Each path below is one point turned by a fixed rotation once a step. After each direction that follows a path, write how fast that rotation turns it, in degrees per step (0 if it stays still).
Each turn is a multiple of 5 degrees from 10 to 175, or 0.
Each row of a path follows its step; steps can be skipped.
Path 1:
step 0: 336	88	37	-80	-57	-66	172	-160	-81	113	-62	5	-341	-5	-33	80	38	145	96	-22	0	-102	53	-169	-61	-108	228	-83	164	-63	-69
step 1: 136	334	179	-163	-181	25	62	-135	90	29	-89	6	140	86	9	72	-33	-28	71	-76	-4	-166	80	4	-269	-112	259	48	-54	31	-112
step 2: 142	304	-46	214	-96	49	-103	-51	171	53	167	-33	96	87	126	-46	97	19	0	31	-18	-35	-95	253	-286	-153	-45	136	-121	17	69
step 3: -22	255	-52	168	16	56	-203	-191	82	34	-34	-55	-64	-10	199	-206	100	-35	-81	122	-207	162	-144	-68	-2	176	-71	236	56	-99	104
step 4: -104	35	106	51	61	98	-91	-184	-54	7	-95	-186	-123	-339	245	66	72	177	-198	-3	-40	62	-67	-210	-90	91	-141	-80	80	-12	-94
step 5: -1	-82	-100	8	68	-89	129	-270	100	58	-95	22	-48	-104	255	330	10	-31	-221	-75	-48	-34	58	-28	-40	61	129	-284	-109	-70	-137
step 6: 136	31	-97	-151	-117	-231	-86	-154	218	0	3	222	35	162	156	184	-273	-68	-134	-160	148	15	-40	-14	-79	-5	-105	-116	-7	90	-21
step 7: 108	78	120	-63	-269	-120	1	-112	48	161	240	-30	-54	147	62	41	1	-173	-39	-228	35	99	-218	117	201	-91	-177	95	138	60	38
step 8: 169	-119	90	-111	-102	70	-69	-85	-68	53	158	-307	194	82	115	-94	145	-145	20	-16	110	113	-260	-128	55	107	45	172	64	-123	-151
step 9: 199	-272	53	77	-115	80	-159	54	18	110	92	-133	-21	-134	2	85	24	169	-129	157	-2	-150	-264	-117	-93	99	269	43	-12	-120	22
-27	102	-44	-1	-55	16	-6	-11	18	42	-108	-3	-38	30	128	87	65	28	-7	-13	38	-5	18	45	-64	26	-59	38	64	-80	-15 -> 20
31	2	95	-79	-79	-10	-64	-27	14	18	-67	53	-94	-10	-57	-20	-8	56	3	2	-113	1	41	-25	65	12	-75	37	67	57	36 -> 110
-39	17	0	-104	22	-13	-26	-46	21	-52	-121	1	136	60	18	-80	-48	-57	15	10	0	41	21	-75	-9	68	35	43	-5	-4	-50 -> 155
30	15	-127	42	-73	-57	46	19	-101	-26	-42	-88	27	-7	15	66	-80	22	41	-40	-95	-15	18	-52	1	21	-11	-14	-11	82	17 -> 65
10	-11	20	-13	43	36	27	9	-28	-85	39	-19	82	4	-2	40	32	79	-117	-4	-76	-5	2	8	-28	-6	11	146	9	-50	109 -> 55
-55	-96	0	-11	-61	-30	-32	55	34	70	41	-96	-3	107	-58	38	-13	3	-117	-27	36	42	27	10	0	104	-4	-17	41	7	-24 -> 25
101	58	58	96	9	103	-47	125	40	26	-31	-31	63	37	-2	9	-13	-23	2	14	-58	-21	-67	-3	55	27	-33	24	-19	0	-82 -> 60
Path 2:
step 0: 68	143	-91	89	122	270	21	-170	128	191	-230	-115	49	-68	-62	41	-150	44	96	161	153	52	138	80	133	26	209	141	-170	117	116
step 1: 86	122	149	-113	-49	45	86	-125	-164	-161	163	-128	-60	-85	-254	-86	17	-287	-35	53	-73	161	339	-82	-16	109	83	-37	99	7	19
step 2: -150	170	111	128	294	81	123	-106	24	239	75	91	-46	-98	-185	213	135	46	-52	124	-43	-31	-84	85	18	225	-133	86	-30	208	-55
step 3: 109	2	176	-155	193	92	103	108	-198	-25	-43	-142	-218	315	-43	-26	-157	58	-89	-31	-191	82	-15	-161	95	152	-71	-149	64	-82	121
step 4: 131	-43	289	244	138	264	-37	-8	100	203	14	-182	-25	-136	99	173	-59	11	266	32	-3	-90	-73	35	97	-57	52	21	109	-50	-116
step 5: 149	-176	93	-111	77	24	-40	-80	47	-58	-32	-132	-171	-81	0	-108	-231	-222	-224	-240	209	33	88	-133	114	229	49	83	91	91	10
step 6: -81	61	97	156	-203	-4	272	-82	-189	206	132	-95	1	-116	129	24	-111	-17	174	127	72	86	-66	38	42	120	-54	237	89	269	28
step 7: 85	-36	-94	4	211	5	182	281	-35	96	171	-131	-50	178	-179	-137	53	-276	-108	-33	163	193	-94	-14	83	-18	17	-129	-40	136	112
step 8: 21	288	166	2	0	23	-21	83	-147	-1	195	11	-333	-65	197	58	146	-57	225	-11	103	-133	-171	105	68	4	-175	-46	65	-40	-98
step 9: 178	-4	-214	7	259	180	-55	186	10	26	-136	96	22	-46	238	15	-102	-163	-78	-187	-45	117	-168	-265	106	45	-129	62	-12	53	-57
-9	-24	26	26	-123	-19	14	-17	32	20	-104	-33	54	-8	-42	-44	-13	-77	47	15	103	-79	-37	-43	-32	54	59	-25	24	42	97 -> 60
-11	41	4	59	13	-33	60	10	-71	-84	10	-11	7	-36	-52	-19	41	-10	-4	-12	-9	-39	54	40	39	-48	-82	-89	-96	146	47 -> 65
-77	-43	54	-89	38	-84	90	20	20	-1	-47	-17	-39	-55	-44	-11	13	-35	-10	58	-38	49	-25	-30	-103	-66	-2	104	-1	66	-25 -> 80
21	-24	-28	96	38	46	-19	23	121	69	59	33	35	-49	47	88	-2	-46	-51	54	-43	-20	-39	-24	-49	-12	5	25	-98	43	83 -> 160
-57	45	-39	-43	14	-11	-36	-112	-43	-44	-44	53	-47	3	53	81	-53	31	-68	-50	39	-22	-90	10	-36	74	-82	42	16	57	57 -> 115
35	-6	-57	68	35	4	-7	-10	14	-113	-41	60	-92	-55	-5	12	-17	-16	78	-46	-40	-37	39	-41	62	-40	106	101	49	17	38 -> 80
-26	3	-33	-6	8	-95	144	-96	-5	16	60	35	27	73	11	95	67	-86	9	-8	25	17	18	6	62	25	59	-4	-19	-56	9 -> 70
Path 3:
step 0: -75	-40	-6	-165	-57	141	-58	147	118	58	274	-145	-241	-19	42	126	-84	-187	70	174	222	-85	57	220	-216	-52	155	-221	-33	-68	114
step 1: 48	-61	61	-150	-170	70	-171	167	-62	224	-167	390	96	35	32	190	-151	-93	-141	-124	-64	93	-195	100	-72	26	-65	24	114	101	-212
step 2: -302	85	52	-115	77	50	-108	-41	-3	122	216	118	-266	-333	242	-201	125	-53	125	-13	109	-78	-28	67	65	90	-94	-104	-75	-101	-36
step 3: 147	-13	63	146	-206	-237	-291	244	133	113	178	65	10	61	31	14	-23	-106	-107	20	73	158	-63	-236	-101	161	-108	34	41	278	-8
step 4: -102	-236	-117	-274	127	-129	137	150	-190	-44	128	-49	-114	-94	88	-45	-25	-238	140	-90	64	-192	-90	-121	-26	56	94	-313	140	-21	-109
step 5: -87	70	34	-42	-90	-55	-196	-6	61	90	130	129	273	-12	95	195	84	63	-347	15	154	-197	-151	-5	202	-13	34	35	244	223	59
step 6: 12	-140	188	-117	-157	-102	-102	-83	-74	-173	143	36	-293	3	182	-3	-171	167	102	-31	289	-159	-41	9	-170	73	109	-103	2	-221	-60
step 7: 77	68	41	-14	-49	87	-49	128	204	267	17	208	-105	260	-107	152	-80	-189	-105	55	14	-119	-110	66	174	366	127	-58	26	131	16
step 8: -84	-172	-122	-184	-232	16	-157	58	-147	194	234	-39	-171	-102	103	-69	73	98	41	-49	-125	-44	-18	335	-140	-105	-24	-280	45	-54	-52
step 9: -15	58	-99	-93	29	16	-186	-26	63	247	-118	314	-128	-27	1	36	101	-49	-195	181	279	154	-246	-211	-84	51	-79	86	50	125	-142
36	-65	106	76	-45	-32	17	36	-107	9	-97	0	-40	10	37	-11	-45	57	8	63	-9	34	-53	-33	-104	-57	26	-24	41	33	-50 -> 140
-7	23	-45	-94	54	-53	-13	13	-5	-65	-63	-97	-116	-31	102	11	-25	14	53	29	-56	-53	-36	50	-32	17	-72	8	19	-36	61 -> 170
-46	12	-53	-54	-18	63	-11	-58	-41	-10	-46	46	45	-89	59	-1	97	39	-77	-63	-23	7	-88	24	-22	-68	61	67	78	-33	-32 -> 100
-100	-29	20	-7	61	24	21	-4	39	56	-36	-85	-63	-58	3	-28	26	-34	-53	44	48	-59	53	-52	-32	-28	108	-43	-94	-62	-58 -> 170
16	-28	4	-108	-4	35	-3	93	-24	-6	-40	80	-39	42	-101	-56	96	62	-15	97	15	5	76	53	-28	-10	-5	54	-16	-18	48 -> 35
-19	-31	35	-32	44	-22	17	57	2	-30	14	66	-12	-118	63	-56	-25	-97	-37	-22	-36	116	38	-39	11	-61	-51	28	-66	87	40 -> 45
-51	59	97	2	62	-26	58	-14	-8	37	77	33	15	13	4	-45	-41	91	-66	-31	1	-11	-53	-35	-81	73	-70	81	-42	-80	27 -> 95
